x = [ 43  37 -70  18 -31 -26 -23]
The 1st entry is 43
What is the last entry? -23
The entry just left of -26 is -31

[[ 0.878  0.828  0.220 -0.214  1.061  0.349 -0.348  0.111  0.628  0.496]
 [ 0.401  0.956  0.907 -2.003  0.905  0.818 -1.003 -2.059  1.047  1.411]
 [ 0.741  0.762  1.209  0.874  0.388  0.658  0.792  0.647  0.705  0.792]
 [ 2.162  1.884  1.721  0.657  0.514 -0.435 -1.151  0.073  0.902  0.291]
 [-0.926 -0.864 -1.392  0.676  1.181  1.463  2.294  1.563  0.118  0.562]]
What is the entry just right of 0.762?
Answer: 1.209
The entry directly below 1.047 is 0.705
What is the 5th entry in reading order?
Answer: 1.061
The largest entry in the first column is 2.162
The first entry on the diagonal from the top-right corner: 0.496
What is the 2nd entry on the main diagonal?
Answer: 0.956
What is the entry just right of the smallest entry?
Answer: 1.047
The third smallest entry: -1.392
What is the entry directly below 1.209?
Answer: 1.721
What is the third entry, reading row by row?
Answer: 0.220
The entry directly below 0.762 is 1.884
What is the bottom-right entry?
Answer: 0.562
The entry in the top-left corner: 0.878
The entry directly below the smallest entry: 0.647
The entry in the bottom-left corner -> -0.926
What is the 2nd smallest entry?
Answer: -2.003
What is the largest entry?
Answer: 2.294
What is the fifth entry from the end, reading row by row?
Answer: 1.463
The entry just left of the smallest entry: -1.003
The entry directly above the largest entry: -1.151
The fourth entry in reading order -> -0.214
What is the entry just right of the largest entry?
Answer: 1.563
The entry just right of 0.676 is 1.181
The first entry in the row that holds the smallest entry -> 0.401
What is the entry just right of 0.705?
Answer: 0.792
What is the entry directly above 1.563?
Answer: 0.073
The entry directly above the smallest entry is 0.111
What is the entry just left of -0.435?
Answer: 0.514
What is the entry directly below 1.884?
Answer: -0.864
The minimum is -2.059

Read these off the grid that follows.
1) Find the entry just left of the smallest entry.
2) Find the entry just left of -1.
3) Find the entry directly above 5.
4) Find the bottom entry of the column that holds the largest entry.
5) Find the top entry of the column that holds the smallest entry.
6) Find the maximum.
7) Find the minimum.
8) Find the entry just left of the largest entry.
[[ 25  28 -19   4  10 -15 -19]
 [ -5  53 -19   3   5 -19 -17]
 [ 19  37  -9  -4  23 -19 -18]
 [ 14  48 -15  14 -13   3 -22]
 [ 19  46 -15  15  13 -14 -10]
 [ 21  57 -14   6  -3   1 -16]
 [  7  53  -7  -5  -5 -14 -13]
 [  8  35   4  -2   1 -13  -5]
 [ 20  53 -12   3  -8  -1 -17]
 [ 22  52 -17   6  -9   2 -17]
 [ 15  29 -19   8   1  -6 -21]]
1) 3
2) -8
3) 10
4) 29
5) -19
6) 57
7) -22
8) 21

Read these off the array that follows.
1) Report the largest entry in the last column.
2) Report the 3rd entry on the diagonal from the top-right corner.
3) Report the entry just left of the smallest entry.
4) Report the top-left entry.
5) Report the entry in the bottom-left corner.
6) Report the third entry on the main diagonal.
7) Report the third entry from the end, reading row by row.
8) Report the entry directly above -37.
[[-20 -14 -19  10 -21 -23 -12  54 -34  17 -72  55 -25  38]
 [  9   7   3 -25   7   0   1 -16   5   8 -14  -4   5  12]
 [ -2  -3   1   2 -10  28  -2  11  -3  -1 -11  -1  -6 -36]
 [ -1   3   1  -1   2 -20   1  10  17  -5  43   0  12  16]
 [ -5   1  -1  22  -8  18  -5   8  -6   4 -30   1   0 -14]
 [  2  -1   3 -22  -1  19  -7 -19   8  -6   5  -5  -5  -9]
 [ -4 -28  -7  -5   2 -30 -18  18   0  21  34  28   7 -37]
 [  1  14  -5  -6  -4  14  16 -16 -13 -11 -26 -11 -15  24]]
1) 38
2) -1
3) 17
4) -20
5) 1
6) 1
7) -11
8) -9

10.60	-16.53	-6.36	-5.75	-8.85	-1.64	-6.10
Report the first entry from the left.
A: 10.60
Report the smallest entry.
A: -16.53
The entry just left of -1.64 -> -8.85
Report the entry just right of -16.53.
A: -6.36
The first entry from the right -> -6.10

Read these off the matrix that follows. Indices start at 1.
1) Report the entry just right of the centre entry.
2) Report the bottom entry of the column that holds the smallest entry.
3) Report the entry directly below the largest entry.
4) Report the entry in row 2 and column 1.
5) Report the entry in row 1 and column 2.
6) Report the entry in row 1 and column 1.
7) Report the entry at row 1, column 3.
8) Report the entry in the bottom-left corner.
0.05,0.07,0.06,0.06,0.04,0.07,0.04,0.05,0.09
0.06,0.09,0.10,0.02,0.12,0.08,0.03,0.12,0.05
-0.03,0.00,0.08,0.04,0.06,-0.19,0.04,0.17,0.12
0.06,0.06,0.05,0.05,0.07,0.06,0.08,0.06,0.07
0.07,0.08,0.05,0.07,0.07,0.07,0.07,0.06,0.06
1) -0.19
2) 0.07
3) 0.06
4) 0.06
5) 0.07
6) 0.05
7) 0.06
8) 0.07

[[111  94 172 148 133 134  60 137  81 100 142 133 237 108]
 [153 116 102  90 120 129 154 149  95  75 111 140  54 146]
 [ 77  73 151 101 104 171  49  89 122 135 133  69 187  85]
 [ 62  96 137  79 113 176  65  98 132 153 125  49 124  83]
 [120 178  88 103 129 103 157  80 116 102  66 157  92 151]
 [ 72  97 179 138 162 142  53 151  93 113 132 116 226 104]
 [133 110  96 109 130 102 158 150 120  94 109 131  50 139]
 [102  65 174 135  42 106  89  81  61 161 116  84 158 119]]
Counting starts at 1.
The entry in the top-left corner?
Answer: 111
The bottom entry of the column that holds the smallest entry is 42
The top entry of the column that holds the smallest entry is 133
The entry just left of 125?
Answer: 153
The bottom-left entry: 102
The entry just right of the smallest entry?
Answer: 106
The entry in row 2 and column 1?
Answer: 153
The entry in row 1 and column 2 is 94
The entry directly above the smallest entry is 130
The entry in row 3 and column 1?
Answer: 77
The entry in row 2 and column 2?
Answer: 116
The entry in the bottom-right corner: 119
The entry directly below 77?
Answer: 62
The entry just left of 85: 187
The entry in row 3 and column 3?
Answer: 151
The entry just right of 171?
Answer: 49
The entry in row 1 and column 3 is 172
The entry directly below 179?
Answer: 96
The entry just left of the largest entry is 133
The entry directly below 148 is 90
The entry directly below 110?
Answer: 65
The entry just right of the largest entry -> 108
The entry directly above 139?
Answer: 104
The entry just left of 79 -> 137
The entry just left of 178: 120
The entry just right of 90?
Answer: 120

arr = [[4991, 5089, 4488, 5553, 4614, 5948, 6367, 5824, 5693, 6815, 4125, 6330, 6041, 4034, 6433, 3955], [2002, 3889, 6374, 5450, 5805, 7994, 5997, 6265, 5831, 5625, 5322, 6578, 6066, 7044, 4255, 6351]]
Read off the entry just right of 5824.
A: 5693
Read off the second smallest entry.
A: 3889
The entry just right of 5948: 6367
The second largest entry -> 7044
Read off the entry just left of 5997.
A: 7994
Read off the entry just left of 3889.
A: 2002
Read off the entry just left of 4614.
A: 5553
The third largest entry -> 6815
Read off the 3rd entry in reading order.
A: 4488
The entry just left of 5948 -> 4614
Read off the entry just right of 6330.
A: 6041
Read off the 1st entry in reading order.
A: 4991
The entry just left of the largest entry is 5805
The entry just left of 6066: 6578
Read off the entry just right of 6265.
A: 5831
Read off the entry just left of 5805.
A: 5450
